In the rows, 128 means zero.
One turn moves every row onto another: examples first, then more rows asked:
q_179: [118 129 120 125 123 113 134 108 119 131 116 134 136 110 126 126 128  91
 110 107  83 124 143 124 105 148 119 156 147 151 102 121 146 119 144 151
 113 122 100 131 110 131 109 132 112 143 131 129 102 133 149 120 140 133
 123 148 137 131]
q_177: [149 145 114 105 132 119 139 112 139 124 130 149 122 129 122 138 134 119
 130 110  85 135 125 108 118 130 156 123 186 145 140 129 122 122 134 128
 128 118 130 118 132 143 113 153 112 135 115 128 131 124 117 134 149 130
 122 117 108 159]
q_862: [129 137 114 131 125 150 154 113 114 123 120 115 147 126 107 127 132 123
 151 131 163 133 142 145 114 117 130 126 120 114 107 132 141  94 106 101
 141 122 139 134 146 132 108 115 126 138 127 132 157 140 158 135 152 135
 130 115 119 153]
q_238: [133 125 119 126 127 155 136  95 143 121 125 141 123 118 117 136 126 139
 130 126 108 136 144 123 109 134 106 133 153 145 104 143 137 124 158 132
 150 115 128 135 126 128 192 124 122 136 122 130 173 129 118 130 144 110
 105 128 124 129]
q_409: [115 129 114 145 132 161 132 128 163 109 127  92 128 116 124 107 126 127
 111 114 112 140 149 140 113 124 108 128 143 132 113 139 134 133 131 105
 169 114 154 132 142 126 165 123 135 159 143 134 135 123 137 134 138  98
  98 140 121 138]
q_105: [124 105 134 117 121 144 124 144 142 108 166 129 120 148 117 114 136 135
 138 120 140 149 141 147 116 122 123 131 125 138 104 168 142 112 119 160
 134 121 134 143 136 142 135 118  99 142 128 109 130 126  94 116 130 122
 114 160 130 126]
q_330: [139 109 128 126 139 146 123 119 146 103 139 145 122 130 110  99 135 116
 133 118 123 139 124 168 111 131 138 126 116 147 109 141 135 145 125 146
 102 120 100 128 127 122 143 119  88 135  99 128 141 119  87 127 149 120
 119 129 118 140]
q_42: [139 148 132 129 104 148 132 135 145 133 134 151 122 120 158 134 125 122
 118 113 118 134 157 126 129 124 146 130 140 132  89 156 137 113 114 139
 134 118 133 107 103 127 138 129 110 146 121 161 135 126  96 143 146 144
 116 116 141 172]
q_574: [129 108 118 119 123 146 117 134 170 111 133 114 124 122  98 106 134 137
 129 128 131 159 147 149 102 127 135 134 157 135  87 159 150 126 152 144
 125 135 117 130 152 129 127  90  91 130 105 124 138 132 114 105 155 139
 114 132 117 132]
q_429: [141 110 125 130 122 151 140  96 139 123 122  93 125 118 115 108 135 147
 116 104 141 134 133 150 109 133 113 130 198 154 119 134 138 124 118 148
 110 114 153 109 139 131 150 126 125 135  97 130 120 136 148 117 137 144
 128 131 125 158]
q_121: [121 148 120 135 125 109 148 118 126 130 139 141 137 131 126 127 136 101
 106 119  93 139 131 133 109 166 140 127 148 127 104 137 138 127 145 171
 145 115 104 140 123 135  96 122 114 143 139 136  95 136 148 142 131 120
 122 144 129 144]
q_296: [125 148 119 129 129 156 139 111 129 119 140 136 127 123 112 106 130 124
 125 104  94 135 142 135 108 118 127 130 214 145 105 137 139 110 124 126
 130 114 133 120 131 139  62 122 120 134 129 131 117 121 127 124 136 143
 117 134 131 142]
q_516: [103 149 108 134 142 128 125 107 132 125 117 112 116 117 132  97 126 102
 115 123 112 134 131 123 125 133 127 136 127  97 107 152 133 132 110 150
 124 113 137 119 133 108 133 106 127 141  94 122 105 116 168 124 156 137
 149 123 128 135]
q_277: [147 150 117 134 154 152 140 119 143 126 130 125 137 108 110 128 128 136
 134 101 146 150 127 133  84 121 129  92 149 135 123 143 159 110 136 133
 121 112 130 143 152 145 118 130 115 144 120 122 152 133 119 135 122 126
  76 153 105 129]
q_354: [151 115 119 167 141 150 133 125 164 118 105 106 135 106 116  76 132 101
 119 109 127 145 124 144  93 134 110 130 143 149 124 118 128 110 128 116
 147 114 136 130 134 125 126 122 129 158 141 134 153 135 132 134 140 133
  98 131 108 128]
q_886: [140 119 127 130 104 162 162 105 112 146 105 124 118 106 109 128 112 124
 146 134 141 117 135 132 136 123 132 116 136 133  91 129 145 102 117 107
 124 113 127 135 143 118 136 124 123 151 119 155 141 126 135 112 145 139
 115 117 138 160]
q_287: [124 127 116 140 140 148 130  97 129 130 142 132 116 126 135  88 126 110
 117 112 133 132 135 116 124 146 129 131 111 135 111 133 139 108 111 162
 106 118 134 111 123 125 110 117 141 151 120 131 103 111 172 119 137 150
 139 120 122 133]
q_35: [132 101 124 179 124 160 130 120 130  95 137 123 157 129 112 100 134 114
 123 118 117 148 142 148  93 139 106 116 162 141 114 143 153 118 119 124
 147  92 137 147 119 141 133 105 106 140 119 132 137 136 110 161 146 126
 104 131 142 127]
q_438: [137 142 112 145 149 144 136 131 157 133 133 130 120 106 125 110 138 135
 130 105 126 129 120 149 106 150 132 104 130 137 123 130 118 114 118 119
 159 114 124 146 141 115 152 141 128 164 135 152 143 133 122 119 124 108
  78 124 124 124]
q_460: [110 133 113 126 145 130 136 111 131 158 135 138 129 111 146  98 122 134
 113 124 126 141 133 113 140 157 148 138 133 115 112 163 128 123 111 156
 130 122 136 136 136 129 127 118 126 153 123 127  92 130 161 112 156 152
 117 114 127 136]
q_250: [140 103 121 131 154 117 131  81 146 130 133 145 131 135 133 104 150 123
 149 131 141 122 112 153 116 146 107 130 163 136 146 135 136 119 116 140
 136  94 125 134 164 143 138 134 112 158  95 134 122 127 132 138 141 132
 120 120 115 148]
q_305: [135 145 112 131 133 144 126 120 132 127 157 141 127 122 124 114 130 153
 123 114 137 131 144 166 110 128  94 145 168 125 105 166 123  96 105 142
 140 106 149 147 153 126 135 131 127 152  88 132 132 112 152 142 121 117
 125 140 124 163]
q_768: [114 156 123 117 126 138 132  90 169 122 131 138 124 120 127 109 131 120
 149 127 126 126 141 130 118 119 125 128 128 118 110 137 136  99 142 121
 137 120  94 101 122 128  86 115 111 138 121 135 153 125 117 142 136 164
 112 131 130 152]
q_381: [112 168 107 127 131 131 135 122 134 129 132 127 142 126 118 147 140  93
 102 116  93 152 154 121 106 153 124 148 146 135  93 131 144 138 129 150
 122 144 120 129 129 141 106 136 114 144 116 129 107 140 156 126 136 124
 127 145 121 147]
q_614: [111 128 147 127 115 123 152 115 151 109 126 100 138 132 161 126 131 116
 128 106 127 134 161 123 104 113 138 129 156 108 119 141 136 117 104 116
 130 129 131 115 122 153 113  95 111 126 112 144 122 143 110 129 156 140
 122 144 135 115]
q_649: [128 102 141 145 121 129 166 115 114 127 118 129 146 134 120 127 108 125
 155 140 139 126 128 149 134 127 138 106 142 109 106 141 142 113 110 108
 143 108 148 122 128 140 134 110 124 142 130 162 130 126 142 136 159 112
 129 116 118 144]
q_333: [128 139 116 126 112 121 128  97 126 106 161 145 115 122 132 134 134 104
 129 113  95 130 150 113 122 124 113 152 186 141 118 134 129 107  93 122
 161 121 123 147 133 139 111 126 119 134 116 129 128 117 117 141 144 106
 142 129 130 132]

q_35 moves to q_277
q_287 moves to q_460
q_333 moves to q_296
Now find these:
q_354 moves to q_438
q_886 moves to q_649
q_614 moves to q_768
q_381 moves to q_179
q_105 moves to q_574
q_250 moves to q_305

One turn moves every row onto another: examples first, then more rows asked:
q_641: [121 159 111 127 132  97 123 144 145 149 126 113 149 126 130  77 122]
q_849: [122 160 112 127 130 100 124 143 144 149 126 114 149 127 131  78 123]
q_765: [102 123 113 143 131  90 113 168 128 150 115 132 127 147 107 147 143]
q_571: [107 118 106 141 133  84 114 172 131 150 115 128 127 145 105 145 141]
q_129: [128 152  97 140 159 104 124 181 140 146 143 136 140 118 107 116 142]
q_227: [123 122  71 148  99  97 122 140 152 119 103 111 160 137 122 140 141]
q_249: [136 145  95 134 156 111 125 163 122 147 138 149 138 124 120 111 146]
q_492: [115 153  94 136 114 100 143 146 145  84 109 109 160 147 120 112 142]
q_140: [133 145  93 137 160  98 123 179 137 146 141 136 139 120 110 112 140]
q_96: [111 138  84 154  93 113 121 139 149 119 108 115 159 137 121 149 144]
q_865: [138 142  90 133 159 105 126 166 126 147 137 146 138 124 119 110 144]
q_151: [116 152  92 135 115  98 144 144 144  84 109 109 160 147 120 111 143]
q_668: [115 152  91 135 115  97 144 147 147  84 109 107 159 146 120 112 142]
q_491: [110 114 106 139 135  82 114 170 128 151 113 130 128 148 107 143 143]
q_289: [126 157 104 141 155 116 123 172 128 145 141 145 138 122 114 118 147]
q_652: [119 162 113 130 131  98 123 147 148 149 128 112 150 125 128  80 122]
q_364: [120 160 114 128 130 100 124 142 144 150 127 115 149 127 131  79 123]
q_528: [105 122 111 141 131  92 113 165 125 150 114 134 126 148 109 147 145]
q_57: [119 160 111 128 132  96 124 146 148 149 127 112 149 125 129  78 122]
q_486: [115 154  92 136 114  98 144 147 146  84 109 107 159 146 120 113 142]
q_875: [116 132  80 151  95 111 122 135 144 119 104 118 161 137 124 145 145]
q_866: [107 139  85 156  95 108 120 146 155 118 110 110 161 134 116 150 142]
q_463: [116 152  92 136 114  99 144 145 143  84 109 110 159 148 122 112 141]
q_107: [111 137  81 155  97 100 121 151 160 116 110 107 161 133 113 148 139]
q_358: [138 141  89 134 160  98 125 173 133 148 137 141 139 121 114 110 141]
q_697: [104 121 111 142 132  87 114 172 130 148 116 129 127 145 106 147 143]
q_288: [106 118 110 139 132  91 114 163 123 151 113 135 126 149 112 147 144]
q_88: [118 164 117 131 130 102 123 145 145 148 127 113 149 125 130  82 123]
q_480: [124 158 104 141 156 110 122 177 134 145 143 140 138 120 111 119 144]
q_833: [116 150  91 135 115  97 144 146 145  85 108 108 159 147 121 111 140]
q_99: [118 163 115 129 131 102 123 142 142 149 128 116 149 126 131  80 123]
q_834: [116 151  92 135 114  98 144 146 145  84 109 107 159 146 121 110 142]
q_439: [109 115 106 139 133  88 115 163 123 150 111 135 128 149 111 144 145]
q_384: [121 126  73 148  97 105 123 133 146 119 104 115 160 138 126 143 145]
q_45: [115 154  93 136 114  98 143 146 145  84 109 108 159 147 119 113 141]
q_324: [120 125  71 148 100  94 123 147 156 119 104 107 161 135 117 141 140]
q_379: [116 129  76 153  99  96 121 151 160 118 109 106 161 133 113 145 140]
q_100: [110 113 105 139 134  85 116 164 125 151 113 131 127 148 110 142 143]
q_119: [130 152 101 138 154 116 123 164 123 146 140 149 138 124 118 116 146]
q_644: [117 165 116 131 132  99 123 146 148 148 128 113 150 124 127  80 123]

q_99 moves to q_641
q_480 moves to q_249
q_491 moves to q_765
Now find these:
q_107 moves to q_875

One turn moves every row onto another: examples first, then more rows asked:
q_301: [117  93 114 156 113 154 117 145 146 118 124 112 136 124 141 142 149 137
 149  94 128 151  98 138 131 141 146 100 143 114 121 120 125 113 129 134
 121 106 135 120 146 133 112 116 121 117 120 144 163 122 103 112 116 111
 149  88 117 136 117 135 116 134 133 128 149]
q_589: [137 135 112 148 134 151 137 133 112 112 166 131 156 135 126 143 125 118
 135 125 130 120 136 121 110 137 107 126 141 136 147 114 134 137 143 137
 156 106 162 117 144 124 114 118 128 136 126 145 111 154 148 124 137 147
 115 132 133 134 130 153 104 132 133 129 137]
q_385: [105 102 134 130 133 134 146 106 140 144 128 136 144 128 149 115 104 106
 141 118 122 111 143 133 127 130 119 131 119  97 131 143 149 134  99 149
 137 129 127 116 164 142 131 107 102 119 121 116 143 124 124 118 106 127
 112 114 113 140 145 119 146 139 136 113 140]
q_587: [127 139 118 140 140 133 139 130 130 137 115 134 125 129 137 110 138 123
 139 111 132 153 125 151 128 185 123 152 144 124 130 109 108 120 108 115
 124 116 143 111 179 120 107 126 118 123 112 126 116 125  96 138 115 130
 136 123 110 112 141 134 146 129 136 114 137]
q_474: [135 137 124 119 146 152 168 139 114 115 123 138 122 132 123 118 137 116
 140 108 134 124  97 131 136 129 111 122 147 124 101 159 134 111 136 146
 133 152 152 106 147 135 114 116 136 137 102 172 142 123 109 117  98 124
 112 135 131 159 115 125 135 131 123 118 123]
q_937: [138  84 150 142 125 134 134 126 113 132 129 142 139 149 128 151 136 119
 113 114 131 127 113 122 119 123 126 146 124 144 133 106 130 125 117 111
 160 110 141 129 122 109  98 127 117 126 179 134 143 113 108  93 116 135
 127 120 113 120 117 136 144 130 153 127 142]
q_221: [116 134 118 148 141 123 121  99 167 144 120 133 115 143 100 132 117 137
 151 111 139 138 116 103 128 141 133 111 139 137 123 124 138 129 124 134
 134 138 123 138 165 127 111 135 111 100 145 128 120 140 124 141 132 157
 151 117 140 153 146 152 118 136  98 148 147]
q_19: [130 121 111 104 117 119 147 144 130 137 128 133 141 172 121 109 119 129
 143 125 153 133 130 122 115 150 108 123 132 115 145 148 125 125 115 108
 114 141 144 109 130 119 105 112 118 118 125 116 112 138 111 129 136 137
 132 147 110 170 123 139 132 128 128 149 130]
q_775: [146 109 126 132 134 148 112 125 122 132 112 113 113 148 103 144 114 130
 136 127 121 128 131 110 132 132 127 145 141 162 145 142 113  97 114 119
 173 124 128 143 157 115 120 127 142 126 124 130 148 130 101  96 126 140
 143 142 132 115 114 152 106 122 118 141 143]
q_398: [147 109 117 113  98 126 139 157 120 127 142 157 161 133 110 129 141 132
 111 110 125 121 107 131 116 134 129 114 129 116 109 126 145 112 132 136
 139 116 147 129 139 106  98 116 127 141 115 148 110 130  97 122  93 144
 115 112 138 153 152 137 135 134 135 155 132]
q_627: [140 137 109 168 142 136 134 129 121 132 146 127 136 117 122 149 121 128
 129 113 112 138 121 111 134  97 119 122 129 143 128 136 113 130 139 143
 143 136 159  96 168 133 121 121 113  84 127 115 148 133 102  94 135 131
 115  94  95 152 121 133 130 140 137 129 120]
q_366: [147 125 109 137 101 156 152 110 132 161 117 139 107 148 121 151 148 133
 141 117 111 124 128 137 130 129 148 117 143 139 135 128 114 130 124 110
 158 108 164 140 141 134 125 140 114 120 112 162 124 131 100 130 131 152
 132 134 108 142 118 162 136 121 113 124 107]
q_10: [124 123 172 144 126 132 140 122 113 123 109 120 141 132  94  99 118 115
 141 111 122 125 113  94 119 109 126 172 145 119 123 111 147 117 132 135
 141 106 142 110 119 142  99 146 124 130 132 140 143 126 112 127 121 118
 131 121 123 122 111 130 130 127 113 130 127]
q_432: [123 118 111 120 150 144 132 151 138 130 103 149 145 150 127 146 132 118
 141 111 108 139 116 111 141 129 132 100 116 143 100 142 130  86 140 140
 162 133 139 130 191 132 113 129 124 118 116 152 160 122 113 114 114 131
 145 121 136 138 110 142 135 103 129 147 150]
q_626: [129 165 163 152 133 129 141 129 163 133 129 142 118 158 119 103 120 120
 153 116 126 104 116  89 124 135 124 111 131 137 121 121 154 114 140 144
 156 119 142 138 129 151 136 130 123 110 133 143 126 128 122 132 118 133
 123 129 108 150 125 122 139 130 121 110 110]
q_449: [ 83 117 150 159 112 107 136 118 135 130 122 136 150 141 121 146 121 128
 146 119 133 119 156  92 131 123 114 123 125 139 127 121 143 110 133 133
 124 131 135 104 141 146 105 127 120 105 124 133 150 125 130 122  96 128
 153 114  89 162 133 146 115 142 147 130 113]
q_98: [143 110 126 129 137 123 139  99 128 130 110 134 115 128 114 160 145 140
 132 106 123 117 120 120 108 120 127 106 108 143 124 148 133 109 132 148
 144 122 140 143 175 142 112 127 138 106 104 149 143 115 107  90 108 121
 140 139  97 134 113 139 151 112 156 137 150]
q_394: [145 179 153 141 128 132 127 128  97 139 123 135 131 122 141 147 130 136
 111 114 123 111 120 139 107 146 124 124 129 149 114 100 121 115 134 122
 166 140 142 125 158 143 126 134 120 112 127 133 125 105 123 118 105 131
 143 121 134 142 145 131 140 129 102 140 125]
q_566: [120 115 115 119 137 135 134 133 143 126 132 125 137 139 101  90 125 128
 136 115 125 141 136 119 147 129 122 144 116 137 121  92  99 138 113 127
 136 144 150 113 151 170 104 138 125 108 144 131 167 107  98  98 110 139
 131 120 110 142 118 128 123 131  86 133 134]
q_485: [129 135 126 116 140 130 125 140 126 121 122 114 138 134 131 100 124 137
 123 124 124 151 129 134 152 132 130 131 141 125 115 149 135 120 123  90
 142 141 125 131 152 133 121 153 116 119 129 127 172 109 119  98 143 128
 113 122 100 109 130 149 141 100 139 131 130]
q_684: [141  85 131 138 127 139 150 120 144 152 126 130 134 115 139 126 133 110
 156 138 111 106 124 127 130 127 130 111 114 101 113  97 118 127 127 121
 129 118 174 109 141 130 122 160 132 123 142 145 145 136 137 111 105 129
 154 133 132 152 145 141 121 130 101 116 131]
q_791: [131 137 149 152 131 132 130 138 133 123 107 123 128 110  79  98 106 129
 135 110 134 120 120 144 111 127 125 104 134 141 105 100 158 109 134 119
 149 100 139 112 131 122 103 142 121 120 167 138 159 131 134 116 122 124
 137 123 127 142 121 139 131 126 114 122 141]
q_38: [102 106 115 133 130 131 120 131 108 135 141 141 146 144 111 164 123 150
 140 151 105 126 137 118 123 125 138  90 128 145 141 115 129 106 140 149
 155 123 139 123 154 130 122 109 123 132 147 139 155 100 123 113 100 132
 112 122 119 121 142 122 140 113 146 138 138]
q_524: [128 128 124 132 129 137 138 123 131 132 138 134 129 148 130 102 120 119
 112 118 133 136 136 134 118 138 128 130 132 141 125 131 143 126 148 101
 129 150 138 135 105 147 112 110 123 117  72 134 131  89 100 118 116 130
 130 123 113 147 146 124 123 136 132 127 108]
q_562: [139  70 129 133 121 138 141 129 139 131 126 133 141 124  89 114 118 120
 139 115 130 128 117 151 119 158 125  88 141 105 123 126 107 114 165 152
 124 124 140 117 155 148 107 137 125 114 124 137 122  93 103 132 108 137
 125 128 137 131 118 149 133 127 123 132 145]
q_197: [137  88 111 124 117 139 117 125 151 143 136 141 126 157 125 117 126 131
 131 121 149 125 131 117 123 144 118 112 151 128 129 116 157 132 132 129
 122 147 120 135 147 102 123 116  95 106 134 119  92 109 103 112 108 125
 111 127 107 154 142 145 121 136 128 135 113]
q_542: [104 123 156 147 108 128 154 138 148 137 107 108 135 150 105 114 115 128
 141 114  94 143 131 138 137 124 112 111 158 125 125 127 123 125 126 129
 129  96 133 147 149 154 106 151 139 124 129 147 130 137 135 118 137 135
 130 116 151 124 119 145 115 119 102 144 127]

q_398 moves to q_775
q_301 moves to q_566
Now find these:
q_474 moves to q_937
q_432 moves to q_10
q_366 moves to q_394
q_485 moves to q_449
q_587 moves to q_627
q_791 moves to q_19
q_542 moves to q_524

